In the data rows, the value 50 means zero.
Here is a table of points, one per row:
  42  49  36  47  60  34  39  35  53  57  66  39  57  68  43  60  39  62  26  31  62  35  60  64  44  29  49  52  56  00  59  73
  49  56  71  46  51  33  47  35  72  58  72  68  49  57  48  58  47  29  50  37  54  34  60  61  50  62  51  29  50  41  51  30
  53  56  45  42  45  50  42  35  47  54  62  67  43  36  21  56  59  78  50  43  83  41  59  56  34  72  57  46  52  56  55  57
  36  68  54  57  40  35  54  47  52  47  60  50  53  32  34  41  51  57  45  49  58  49  78  91  66  50  56  43  68  45  62  43
  58  75  29  39  45  43  30  66  44  52  57  28  36  44  35  03  53  79  55  36  54  47  67  47  65  64  53  37  52  71  53  33
  43  67  38  43  61  28  62  46  36  60  80  46  47  67  37  62  72  45  31  35  70  59  34  61  55  55  41  29  49  81  49  65
  43  67  40  38  55  27  55  54  51  71  61  20  39  33  53  45  63  39  13  45  59  48  52  57  62  54  48  46  69  40  48  66
  46  44  33  54  45  46  48  46  66  54  53  50  33  45  45  58  69  19  57  33  73  34  51  58  50  45  51  64  45  50  66  57
  52  59  41  38  62  47  93  56  69  48  63  44  16  40  28  53  48  46  41  53  51  38  85  44  52  45  49  65  57  61  53  68
  17  33  51  49  71  41  48  28  47  43  79  61  33  55  45  62  57  33  49  36  65  43  44  53  39  39  54  60  64  55  42  69
  53  55  32  25  35  40  48  52  56  64  60  23  57  24  60  54  57  51  41  48  53  58  45  61  62  65  42  45  83  36  61  77
  80  58  44  46  34  37  35  39  30  66  56  59  42  29  51  52  50  37  45  44  41  62  56  39  52  58  53  77  66  44  16  31
  50  40  61  46  34  41  62  39  54  77  79  29  49  54  46  36  60  53  68  24  73  41  51  56  66  48  58  47  78  54  41  68
  26  39  58  49  44  48  50  34  47  70  67  35  39  35  54  44  50  57  26  55  63  57  73  48  50  57  58  74  59  28  57  30
  56  24  49  52  68  46  50  39  64  76  62  51  57  57  00  70  45  44  45  33  54  54  50  65  59  61  48  53  67  42  52  48
  41  41  41  59  40  58  26  38  65  57  58  41  45  56  41  34  44  39  39  67  72  50  55  47  32  43  53  68  39  62  48  19
  25  64  48  34  46  45  32  99  46  76  55  65  49  63  52  74  50  32  66  21  81  55  62  54  25  49  49  52  75  27  59  28
  38  77  45  59  46  45  58  35  50  60  99  53  81  20  33  50  50  51  61  58  50  51  79  41  59  62  56  45  70  55  47  65
  47  55  43  33  42  87  51  25  67  49  73  58  58  48  63  73  34  55  34  51  64  52  51  38  44  57  59  73  80  47  84  79
  42  42  37  59  54  32  42  58  50  38  64  57  40  35  61  65  40  43  56  50  97  50  75  38  53  80  51  65  60  45  39  54
  25  50  39  64  45  37  73  47  63  57  54  43  80  52  30  37  47  36  31  21  61  38  63  38  39  67  50  66  32  48  62  42
  28  57  49  60  52  54  59  41  37  64  26  19  57  32  52  43  65  48  62  48  57  45  51  46  44  56  55  53  62  46  55  41
  32  26  51  50  54  62  52  41  51  76  55  48  76  74  38  61  68  57  49  41  68  48  65  70  43  46  48  65  50  82  45  41
  36  76  62  38  61  52  31  22  45  51  42  57  65  35  42  55  41  61  33  67  86  46  49  39  40  49  71  52  56  55  40  52
  35  46  25  43  38  47  58  32  37  49  80  50  54  40  50  55  48  35  28  43  61  52  72  72  29  48  61  55  57  70  53  58
  31  24  47  51  55  47  24  40  45  70  53  56  51  61  51  32  07  42  36  40  68  61  72  30  30  45  23  65  38  41  42  32
  49  81  50  38  44  41  49  51  91  47  45  38  47  26  24  38  38  31  60  77  38  66  52  61  52  68  50  24  47  44  44  43
  53  55  38  55  35  55  73  41  36  68  45  52  46  52  41  36  55  39  47  48  62  26  42  63  51  54  43  57  62  63  70  52
  43  46  42  36  92  45  24  35  52  38  55  65  72  07  77  42  48  44  53  50  60  50  59  40  43  45  47  85  56  54  59  35
  41  47  52  44  57  60  51  62  28  48  70  37  56  36  71  57  42  53  50  48  69  57  55  54  36  43  49  68  44  45  36  59
  49  31  58  53  32  43  39  69  41  65  58  41  47  39  47  52  50  36  51  57  53  76  70  24  57  52  38  22  63  48  56  60
  48  53  33  53  74  38  62  56  55  59  66  26  41  44  61  56  59  42  47  46  53  47  46  45  41  66  28  21  76  57  50  44
  37  50  49  37  39  36  59  39  24  66  78  68  44  62  63  33  46  31  53  56  46  49  56  63  34  47  70  34  50  63  77  47
  36  57  46  32  47  45  58  37  47  62  38  35  54  67  35  53  47  24  27  69  46  36  60  40  68  61  42  30  60  47  50  64
  23  41  53  49  45  49  52  26  49  59  53  64  60  36  38  44  37  37  52  26  60  40  61  28  68  57  35  76  81  55  70  65
  42  43  45  68  51  35  31  36  50  67  63  46  41  55  63  67  90  49  45  41  69  27  44  66  37  42  39  60  41  44  60  50
  49  51  48  57  43  58  59  50  31  64  46  48  60  67  33  53  73  45  47  21  43  49  54  51  56  60  57  62  58  36  63  61
  44  45  60  57  40  26  56  39  42  65  29  41  40  24  70  44  41  30  63  38  45  37  54  37  49  59  44  42  59  53  55  66
  43  66  41  63  55  47  51  63  66  57  53  48  59  31  36  47  74  39  46  61  64  62  60  56  65  31  56  65  46  40  75  53
  48  18  34  43  33  50  27  31  44  53  55  68  54  28  35  50  92  41  43  36  62  47  50  46  51  56  32  34  49  30  45  47
  32  77  32  62  39  34  39  36  43  69  48  69  53  48  22  89  24  43  36  32  51  33  50  55  63  32  48  42  49  71  73  71
  49  36  50  55  49  27  51  58  54  67  47  42  55  27  42  69  51  47  47  48  69  20  54  53  54  47  41  56  70  51  53  51
  19  72  49  61  35  52  25  44  59  27  49  48  40  28  29  50  52  38  43  33  54  63  58  49  54  55  43  52  78  55  44  58
  55  62  27  52  11  00  50  54  61  42  65  34  32  84  48  39  40  51  41  66  61  61  46  49  54  64  51  63  69  69  56  59
  35  56  43  34  54  47  41  43  41  59  66  56  50  39  53  49  33  09  42  49  53  22  47  72  59  75  30  60  56  50  18  31
  18  53  46  62  60  41  39  35  51  54  48  60  44  58  31  47  47  59  31  35  73  43  64  51  54  71  69  66  63  38  51  79
  47  48  32  28  59  41  63  39  34  47  46  34  55  69  43  74  75  59  51  48  15  67  87  52  53  35  49  50  57  42  46  62
  39  47  57  59  57  52  47  47  42  73  66  53  44  30  54  62  31  43  38  25  58  71  45  68  43  53  50  58  61  55  49  39
  35  71  37  38  46  25  56  27  52  62  51  24  58  54  23  27  63  53  29  07  39  72  69  69  57  49  41  30  80  68  45  71
  65  66  54  54  40  44  42  45  55  52  27  59  47  35  49  65  47  59  28  42  79  75  66  96  56  46  39  40  64  69  30  64
  25  22  34  68  54  44  47  38  53  65  61  41  66  42  22  44  58  60  60  31  77  44  34  76  61  41  58  31  41  43  81  64
  41  55  35  38  43  39  52  52  38  56  63  49  33  27  30  58  36  64  53  39  58  39  44  50  86  38  39  49  49  51  54  36
  39  72  23  33  48  27  71  58  60  45  58  38  34  36  37  42  48  59  20  37  64  65  44  51  65  50  54  39  74  70  50  52
  51  43  58  53  44  38  51  70  52  49  61  40  76  29  58  51  46  63  31  29  55  50  54  42  56  50  43  57  37  52  28  78
  46  74  67  48  37  42  40  64  47  60  65  68  33  40  08  34  49  34  19  51  70  62  78  52  41  78  40  50  49  67  64  47
  54  52  53  53  68  00  39  48  09  61  52  37  59  45  00  28  60  42  32  39  53  53  30  58  34  52  56  58  42  63  68  56
  44  63  50  55  40  72  54  37  38  68  57  52  50  51  51  33  63  42  66  54  48  53  55  43  50  50  39  39  31  47  32  44
  19  51  36  59  45  54  51  23  61  78  59  54  63  43  29  89  76  57  33  43  69  56  53  44  58  37  54  72  67  55  59  51
  53  55  33  57  64  34  57  34  56  49  64  49  86  45  40  57  34  55  17  42  66  45  73  53  16  44  56  30  81  72  51  67
  44  46  58  44  36  32  96  57  46  55  56  70  62  35  44  30  54  53  22  51  52  58  43  41  34  44  42  47  48  31  36  42
  53  51  37  50  66  48  54  62  41  63  60  77  38  60  51  45  38  59  52  66  61  38  48  63  38  41  36  59  50  48  57  63
  37  22  29  32  44  38  35  51  43  41  66  73  50  38  57  41  40  24  36  38  73  40  72  58  44  42  57  58  38  47  65  42
  36  41  34  42  59  34  56  50  44  74  48  76  66  57  55  44  53  50  32  53  63  40  53  57  74  84  42  50  62  67  48  59
  29  61  55  43  42  46  51  32  51  68  75  18  64  33  35  48  53  60  32  38  58  35  58  54  52  44  55  47  66  51  64  62
  52  37  45  65  39  39  51  47  68  74  63  79  70  33  49  35  75  42  52  26  65  59  47  29  51  47  47  63  79  47  44  41
  42  54  92  52  47  02  42  11  55  59  65  44  84  55  67  56  61  45  44  50  54  68  59  68  50  57  27  74  58  41  55  58
  41  58  55  63  50  65  47  24  63  48  61  50  44  64  44  37  66  55  40  43  60  12  39  49  42  40  55  43  99  40  55  49
  52  53  44  28  48  42  33  48  56  56  53  29  54  41  56  64  59  47  56  21  49  55  37  69  58  64  68  51  50  53  59  55
  64  56  49  42  66  33  61  39  70  64  43  77  43  46  43  35  42  34  61  49  52  51  64  32  57  52  91  38  65  40  47  62
  41  34  44  60  43  38  37  36  47  63  52  48  60  55  45  41  38  35  60  44  61  57  54  39  54  35  40  76  53  41  04  52
  53  72  25  58  36  55  29  21  68  75  77  50  80  67  31  48  67  60  57  19  43  52  59  44  25  60  32  45  54  26  65  59
  54  56  59  70  41  68  57  50  45  69  54  56  61  56  47  39  54  25  31  46  47  47  57  49  60  59  51  48  48  55  59  72
  45  54  73  58  35  49  54  35  51  50  52  61  41  43  42  64  58  52  00  28  47  52  50  58  56  63  62  46  36  36  44  44
  12  56  20  60  50  30  44  19  46  67  57  60  81  88  32  70  65  52  30  39  63  25  66  63  67  54  58  58  62  38  46  48
  38  54  57  48  51  45  32  64  58  53  71  47  78  36  41  37  73  35  40  57  61  64  61  46  53  48  61  64  32  70  45  60
  65  56  47  23  36  26  38  46  45  43  53  61  66  39  52  67  15  41  53  38  72  48  55  37  42  38  58  55  62  61  53  26
  34  61  37  27  32  32  62  23  50  75  56  66  46  14  31  61  47  46  33  33  55  39  52  69  46  58  40  43  33  58  57  44
  53  53  64  51  64  53  11  37  51  46  68  57  24  49  45  31  54  45  51  47  70  47  63  36  38  41  42  37  46  55  60  63
  47  46  44  39  43  46  42  39  50  59  62  57  72  51  55  30  25  41  35  32  56  62  48  66  47  52  37  44  72  65  46  67
  32  60  36  73  64  35  63  25  71  66  60  52  31  56  99  65  39  61  42  32  54  58  45  59  57  61  58  45  47  56  55  45
  26  24  49  53  58  31  11  76  52  51  69  69  54  54  49  56  39  64  34  51  00  34  58  50  42  52  64  59  71  64  41  48
  33  57  50  54  62  47  51  38  54  36  82  56  60  67  28  47  59  33  46  28  60  43  62  39  68  43  62  61  37  53  65  36
  48  54  51  83  72  61  64  52  00  37  73  45  64  41  52  57  53  46  40  56  63  50  43  50  54  49  47  50  81  51  88  32
  32  58  41  46  61  47  42  66  39  75  63  63  55  40  54  31  48  39  53  55  56  54  47  61  60  51  58  66  41  48  39  54
  43  50  59  29  49  38  27  57  68  73  61  53  45  41  51  50  42  74  43  54  53  33  56  33  59  57  34  57  46  78  59  40
  18  43  44  34  46  44  69  59  68  39  50  45  76  74  33  40  60  66  29  33  52  59  16  58  47  50  29  47  62  60  56  66
  59  68  47  37  30  53  45  66  52  69  49  43  58  24  57  43  64  32  14  14  62  36  40  58  53  46  42  48  70  64  48  72
  37  48  40  28  53  35  56  27  51  65  64  52  13  37  48  56  41  32  66  45  71  55  31  54  31  62  40  74  66  45  49  59
These points spread out most along one direction. Take the direction at right angles to it along which they spread out most. Then take the direction at right angles to both along which they spread out most. Go by this last direction. Where along it does each point below lie, from 0 to 99? 50 is the average, and the first point above lies past it. One standard deviation of the points above along it is 16.
  19  51  36  59  45  54  51  23  61  78  59  54  63  43  29  89  76  57  33  43  69  56  53  44  58  37  54  72  67  55  59  51 63
  12  56  20  60  50  30  44  19  46  67  57  60  81  88  32  70  65  52  30  39  63  25  66  63  67  54  58  58  62  38  46  48 42
  41  47  52  44  57  60  51  62  28  48  70  37  56  36  71  57  42  53  50  48  69  57  55  54  36  43  49  68  44  45  36  59 65
  41  34  44  60  43  38  37  36  47  63  52  48  60  55  45  41  38  35  60  44  61  57  54  39  54  35  40  76  53  41  04  52 40
  36  76  62  38  61  52  31  22  45  51  42  57  65  35  42  55  41  61  33  67  86  46  49  39  40  49  71  52  56  55  40  52 58
  38  54  57  48  51  45  32  64  58  53  71  47  78  36  41  37  73  35  40  57  61  64  61  46  53  48  61  64  32  70  45  60 20
  53  55  32  25  35  40  48  52  56  64  60  23  57  24  60  54  57  51  41  48  53  58  45  61  62  65  42  45  83  36  61  77 85
  35  46  25  43  38  47  58  32  37  49  80  50  54  40  50  55  48  35  28  43  61  52  72  72  29  48  61  55  57  70  53  58 59
  37  22  29  32  44  38  35  51  43  41  66  73  50  38  57  41  40  24  36  38  73  40  72  58  44  42  57  58  38  47  65  42 43
  48  54  51  83  72  61  64  52  00  37  73  45  64  41  52  57  53  46  40  56  63  50  43  50  54  49  47  50  81  51  88  32 59
  43  50  59  29  49  38  27  57  68  73  61  53  45  41  51  50  42  74  43  54  53  33  56  33  59  57  34  57  46  78  59  40 45
  18  53  46  62  60  41  39  35  51  54  48  60  44  58  31  47  47  59  31  35  73  43  64  51  54  71  69  66  63  38  51  79 54
  35  71  37  38  46  25  56  27  52  62  51  24  58  54  23  27  63  53  29  07  39  72  69  69  57  49  41  30  80  68  45  71 42
  54  56  59  70  41  68  57  50  45  69  54  56  61  56  47  39  54  25  31  46  47  47  57  49  60  59  51  48  48  55  59  72 35
